In the rows, 128 means zero.
One turn moves every row onto another: examples first, then more rows asked
Ver: [118 150 125 118 112 155 112 139 142 117 127 125 122 107 109 118 125 141
 156 104 138 129]
tem: [150 127 128 130 127 137 148 146 159 143 120  99 115 152 151 120 147 145
 109  73 146 110]
miz: [138 119 126 121 136 128  96 135 160 121 126 146 151 131 142  79 114 123
 142 123 116 141]
gevu: [121 105 143 158 142  90 146 119 145 130 141 116 120 153 158 127 155 142
 126 103 111 137]
meken: [110 159 100 141 140 128 107 116 145 117 134 120 123 125 136 121 120 144
 134 120 165 131]
Rin: [120 103 133 123 143 109 108 136 151 115 127 134 151 125 129 110 129 146
 177 102 106 137]
Fip: [112 143 108 137 129 105 104 108 140 107 122 131 142 106 141 118 125 152
 143 131 146 136]
kodog: [131 128 125 145 143 140 101 105 141 140 126 100 123 121 109 100 125 141
 156 113 149 130]
Kize: [113 121 136 162 153 109 143 116 149 138 135 104 107 164 146 122 152 139
 129 101 135 140]
nazu: [165 103 134 141 122 104 113 116 131 128 132 133 159 117 157 107 133 151
 136 113  94 132]
bik: [160 123 124 145 134 138 140 135 136 141 165  99 113 133 154 127 133 126
 112  82 127 100]
bape: [149 155 121 120 105 158 137 158 139 124 143 128 121 129 149 130 133 135
 117  82 123 117]
buto: [132 146 123 126 142 144 133 127 150 137 108  95 120 152 134 113 139 132
 148  70 152 121]
mavor: [145 110 124 128 128 126 123 151 159 123 129 148 156 115 170  89 127 126
 125 125 107 120]
sadu: [129 128 118 129 112  84 112 111 136 102 132 139 147 104 157 126 128 154
 127 121 123 132]
Vokup: [108 123 135 163 155 108 136 109 148 135 125 108 116 158 143 117 151 141
 143 109 133 145]
serip: [147 113 127 125 118 126 147 151 157 126 132 124 136 105 174 101 137 116
 110 107 120  98]
baki: [115 106 142 159 145  89 140 113 143 127 131 120 128 147 155 122 154 144
 141 111 111 144]
neme: [134 129 131 111 132 131  95 120 156 122 123 123 126 140 120  81 110 111
 144 104 138 141]
veno: [126 159 102 138 134 129 118 127 146 120 155 114 108 142 146 131 119 136
 108 101 162 122]
vin: [108 115 138 161 153  97 135 108 145 129 123 116 126 149 147 117 152 144
 150 113 121 148]
tusa: [150 129 135 112  89 127 114 145 140 114 126 149 143 113 136 116 131 158
 129 108 105 139]
vad: [142 125 131 115 114 129 145 136 154 127 130 101 113 113 150 102 134 103
 111  88 141  96]
nofip: [129 160 119 120 114 166 129 149 140 123 138 119 114 119 126 127 128 131
 139  88 139 117]
ded: [129 134 134 114  99 135 105 137 142 114 120 141 137 104 113 113 128 154
 151 113 120 140]
gizi: [144 113 132 141 133 118  96 102 135 131 116 123 151 115 125  96 127 153
 158 123 121 141]
latev: [160 139 130 115  93 139 129 156 139 119 137 143 136 126 153 125 134 149
 112  93 106 128]
kovuf: [121 112 140 159 146 101 148 122 148 135 142 107 109 163 154 127 154 139
 121  98 124 135]
faz: [116 134 125 124 150 130 112 121 146 124 112 112 138 138 124 108 130 133
 182  85 132 134]
Roso: [172 109 130 142 123 114 134 132 131 133 156 121 140 126 171 123 136 138
 113  93  98 112]
bedag: [154  97 136 131 119 115 143 161 163 136 136 120 129 137 157 122 148 159
 104  91 119 112]
Begi: [145 127 119 125 107  85 123 123 135 104 153 134 133 122 168 136 128 146
 101 103 121 124]
sus: [143 143 111 130 118 108 126 131 141 114 165 121 113 141 162 139 123 137
  92  93 141 119]
fuv: [138  84 139 128 126 101 123 156 159 122 139 139 147 124 146 117 138 159
 138 105  99 126]
tegi: [135 133 133 108 121 132 119 120 153 125 126  99 107 131 123  92 120 101
 128  86 151 118]
Fabu: [139 134 122 147 144 151 123 121 141 145 149  89 105 130 123 116 128 127
 133  93 154 109]

neme goes to tegi
Ver goes to nofip
kovuf goes to gevu
Where do these go?
sadu goes to Fip
gizi goes to kodog
tem goes to bedag

One turn moves every row onto another: examples first, then more rows asked
Lene: [134 152 121 122 131 123 151 150 134 135 144 155]
Mobib: [133 102 127 130 126 126 128 125 133 139 137  88]
suv: [119 145 111 122 142 157 121 133 141  95 150 152]
kodu: [121 128 131 146 122 106 118 113 111 138 146 105]
Dovuv: [128 142 119 130 134 133 120 110 126 106 155  84]
Zonu: [138 159 129 128 129 116 134  96 144 102 129 148]
misuv: [139 144 113 147 129 134 149 163 139 118 121 145]
neve: [133 103 112 140 137 144 114 131 140 122 116 161]
mut: [128 117 122 132 139 127 114 115 132 130 134 174]
Goz: [146 105 127 133 135 125 126 108 149 128 116 158]
mulo: [137 130 106 113 123 145 137 125 159 103 101 126]
bov: [128 143 115 134 128 130 120 110 124 106 141  81]
tores: [122 112 127 157 136 137 112 137 119 122 157 102]
Lebu: [124 141 111 123 129 136 119 116 124 111 147  82]
mav: [158 139 133 135 136 124 163 142 154 123 133 141]

Goz goes to mut
tores goes to Mobib
Where do these go?
mulo goes to Zonu
mav goes to Lene
Dovuv goes to Lebu

